Every row has one hidden group. There are 2 groups. Groups can overlap: rows of different groups may look alike. Groups are numbered from 0 in the order they first appear among the rows asked about.
Each row in order, then its group:
21|30|8|45|21|19|25|-1|10|59|40|-17|5|24|14|47|18|-29|-13|48|-30|-38|-13|-21 0
-4|18|13|10|-38|-25|-19|-30|-5|46|21|-30|-4|-11|-37|-18|11|18|25|-13|-42|-1|27|20 1
-23|8|22|26|-28|-26|-15|-16|13|47|-1|-36|12|8|-23|-33|-4|11|19|-14|-31|17|26|3 1
24|-29|-36|6|17|35|39|-8|-41|-4|-3|16|17|16|1|2|-13|-32|-29|40|1|0|-15|-12 1
-9|-30|-19|36|24|6|27|18|-11|2|-16|-17|27|35|24|-1|-32|-37|-25|32|13|18|-21|-32 1
35|10|-7|9|-5|12|20|-12|-12|34|38|3|-5|-17|-39|-24|9|8|10|-3|-35|4|35|27 0
25|-26|-39|-2|8|24|30|-21|-47|-6|7|20|10|-1|-10|6|0|-19|-17|30|-13|-7|-7|1 1
-10|-8|22|56|15|-1|20|27|27|36|4|-4|-1|-11|-34|-32|-4|12|27|-14|-23|19|14|10 0
6|-35|-32|20|30|40|50|7|-30|-10|-16|1|21|27|12|-1|-26|-43|-37|46|14|14|-15|-23 1
-20|-46|-27|15|-10|6|22|-14|-47|-13|-2|28|29|14|5|18|10|-9|-3|29|-28|-35|-27|-7 1
-4|-36|-27|29|30|24|41|19|-20|-2|-18|-6|27|34|23|8|-26|-41|-31|40|16|11|-25|-31 1
0|-5|11|47|5|-16|4|14|13|34|3|-16|20|30|14|-17|-36|-20|-2|15|9|30|-8|-28 0
23|-25|-32|12|21|33|43|-4|-34|-1|-1|14|19|21|7|0|-21|-37|-30|46|8|5|-18|-17 1
32|-8|-17|18|15|26|38|2|-20|14|26|25|6|6|0|4|-14|-33|-36|33|3|4|-6|-2 0
-1|-39|-33|20|33|47|55|12|-28|-5|-15|-5|25|32|22|15|-20|-41|-39|45|9|2|-29|-29 1
24|-22|-28|19|30|42|51|8|-30|-3|6|20|21|29|14|14|-14|-38|-32|41|5|1|-22|-26 0
6|-6|-11|2|-21|-1|3|-35|-34|15|27|5|-28|-34|-43|-10|23|13|-2|-7|-42|-6|30|38 1
14|-22|-33|-8|-10|13|18|-28|-44|2|0|5|-25|-26|-25|15|25|3|-10|6|-39|-22|1|25 1
-10|3|11|41|-4|-18|-1|7|20|37|-23|-45|-8|3|-12|-22|-26|-13|4|0|-9|27|26|6 1
22|-25|-33|-7|-3|20|21|-29|-46|-1|9|19|-2|-18|-27|4|13|-6|-14|17|-27|-10|5|15 1
32|-25|-34|2|13|31|38|-12|-39|-4|3|28|5|7|4|21|8|-16|-19|24|-21|-15|-17|-6 0
-7|-14|-1|40|-1|-20|-2|6|4|21|-9|-18|21|28|8|-28|-40|-22|-2|12|13|37|1|-24 1
10|-40|-40|2|14|33|39|-7|-48|-13|-20|10|5|7|-2|13|-1|-24|-28|33|-10|-7|-13|-4 1
22|16|24|58|17|-8|13|22|24|46|35|2|21|17|-9|-33|-33|-27|-17|18|7|32|11|-6 0
3|-39|-38|12|28|40|50|5|-35|-7|-18|3|22|28|19|21|-9|-34|-35|38|-3|-5|-29|-25 1
27|-27|-32|11|24|39|48|1|-33|-1|2|22|18|23|12|18|-6|-30|-35|32|-5|-5|-22|-21 0
54|-2|27|-12|-21|24|-1|-37|-1|33|10|34|26|44|42|10|-7|-1|-37|-4|8|36|-64|-60 0
-8|-35|-26|2|-17|1|9|-44|-45|8|19|20|-60|-9|4|42|9|-13|21|31|-43|-46|-18|24 1
-4|3|19|48|-4|-20|-4|7|21|39|4|-20|17|26|7|-22|-29|-12|7|3|-5|29|-2|-22 0
35|-18|-32|-2|0|20|28|-23|-42|0|11|25|-12|-12|-10|21|23|-2|-7|11|-33|-23|-7|11 0
-15|15|14|14|-32|-24|-15|-29|0|45|10|-38|0|-9|-37|-22|13|18|20|-16|-42|0|31|21 1
3|5|15|71|44|35|54|47|12|38|40|-16|-30|-5|3|19|-3|-12|-11|33|-14|-18|-21|3 0
17|23|8|16|-19|-3|3|-19|-6|42|46|-12|-16|-24|-39|0|30|25|26|-19|-58|-20|20|30 0
35|18|30|-5|-12|29|1|-43|16|55|3|13|28|53|23|30|15|-28|-21|27|-11|0|-35|-55 0
0|-28|-18|34|19|3|22|16|-15|4|-11|-10|23|31|15|-15|-38|-40|-24|33|24|28|-8|-27 1
53|-10|-25|7|11|28|35|-15|-36|5|31|42|-2|4|0|27|17|-8|-16|20|-29|-22|-20|-4 0
28|10|-2|16|-4|11|18|-9|-5|43|30|0|2|-16|-45|-30|10|14|14|-7|-36|8|40|24 0
25|-25|-32|4|15|34|42|-10|-36|-1|7|19|-5|-5|-9|20|13|-12|-19|20|-27|-18|-10|5 0
67|-3|11|-7|-18|16|5|-25|-17|19|24|50|23|34|52|0|-22|16|-43|-19|16|48|-78|-58 0
13|0|9|54|21|-5|17|27|17|31|16|-1|19|32|20|-2|-30|-25|-5|17|10|21|-20|-33 0
25|31|33|48|-9|-25|-8|-1|27|58|42|-4|7|1|-26|-39|-16|4|16|-9|-21|25|30|11 0
38|37|26|30|-22|-17|-9|-18|11|56|56|1|-8|-19|-38|-24|10|20|27|-21|-44|2|31|28 0
18|-28|-37|-8|-7|15|22|-25|-47|-2|-3|13|-16|-14|-12|24|26|0|-10|12|-36|-25|-9|12 1
4|21|14|9|-40|-29|-20|-29|-3|43|26|-23|-7|-9|-32|-8|20|24|29|-23|-48|-5|24|16 1
11|-37|-43|-5|9|29|36|-16|-46|-8|-9|15|4|6|3|31|16|-12|-15|21|-28|-24|-23|-6 1
52|28|6|11|-21|-1|3|-27|-14|43|60|20|-20|-28|-37|-1|27|21|18|-16|-51|-16|18|32 0
7|-38|-36|13|25|37|47|-1|-37|-8|-16|6|18|23|9|5|-17|-37|-35|41|6|7|-15|-17 1
-16|-44|-26|16|-1|12|29|0|-40|-18|-8|17|66|28|5|3|6|-12|-17|24|-15|-18|-35|-25 1
-5|-12|10|37|-19|-28|12|23|-1|1|-34|6|57|61|-81|-58|38|46|-91|-54|-8|72|24|-19 1
-7|5|9|18|-27|-16|-7|-23|-8|34|15|-25|-37|-25|-44|-24|11|15|10|-17|-45|6|47|39 1
16|-14|-17|34|31|22|41|17|-13|10|6|7|23|35|23|4|-28|-43|-35|38|20|16|-22|-33 0
44|5|-18|3|0|20|26|-12|-25|23|44|16|-21|-15|-24|-6|3|-8|-14|16|-24|-4|16|23 0
24|27|32|53|-1|-19|-3|8|28|53|39|-5|13|6|-21|-39|-25|-6|7|-2|-12|29|23|4 0
-11|-6|23|66|30|3|30|43|28|31|13|-7|-19|-10|-17|-16|-5|2|18|0|-13|8|-2|8 0
35|-8|-20|14|12|25|35|0|-23|13|29|28|-2|2|-2|4|-11|-29|-29|29|0|1|-3|4 0
14|-16|-28|-8|-15|9|13|-35|-43|7|8|-1|-28|-32|-28|13|25|8|-4|1|-47|-22|8|30 1
7|29|24|27|-21|-14|-5|-19|9|58|35|-20|-5|-10|-36|-12|21|24|33|-21|-50|-8|23|20 0
-1|19|34|46|-13|-22|-8|4|30|57|22|-19|10|13|-10|-24|-4|12|31|-12|-31|14|13|-8 0
37|-13|-27|-4|-6|15|23|-26|-40|6|17|26|-20|-20|-19|20|26|3|-2|6|-43|-25|-2|18 0
25|-5|-30|-18|-14|9|-12|-66|-41|38|49|-19|-90|-29|4|44|8|-6|43|9|-51|-28|1|33 1
1|4|11|36|-17|-26|-13|0|11|32|2|-14|14|23|5|-26|-27|-10|11|5|-3|30|1|-20 1
46|-10|-24|15|23|37|45|3|-31|4|25|36|9|18|11|27|5|-22|-26|31|-12|-15|-26|-20 0
6|-40|-41|5|22|39|47|-4|-39|-11|-17|9|18|22|13|25|-1|-28|-28|37|-8|-13|-27|-20 1
-23|-1|21|35|-22|-27|-14|-11|15|41|-6|-39|16|16|-9|-35|-14|4|17|-7|-24|25|18|-6 1
1|-31|-27|-5|-17|3|2|-55|-43|23|30|7|-82|-16|6|47|11|-13|32|25|-49|-43|-14|30 1
19|-23|-33|-9|-13|11|16|-31|-45|3|3|9|-22|-21|-16|22|30|7|-3|5|-45|-28|-5|19 1
11|34|22|20|-29|-19|-14|-25|5|52|40|-16|-5|-16|-43|-21|15|19|18|-17|-42|-1|32|29 0
3|-27|-25|27|26|24|37|11|-22|-4|-15|-1|23|31|15|-8|-33|-44|-29|41|17|22|-11|-27 1
-2|0|19|70|42|17|46|50|16|32|28|-15|-30|-9|-2|7|-4|-8|-3|22|-12|-7|-18|6 0
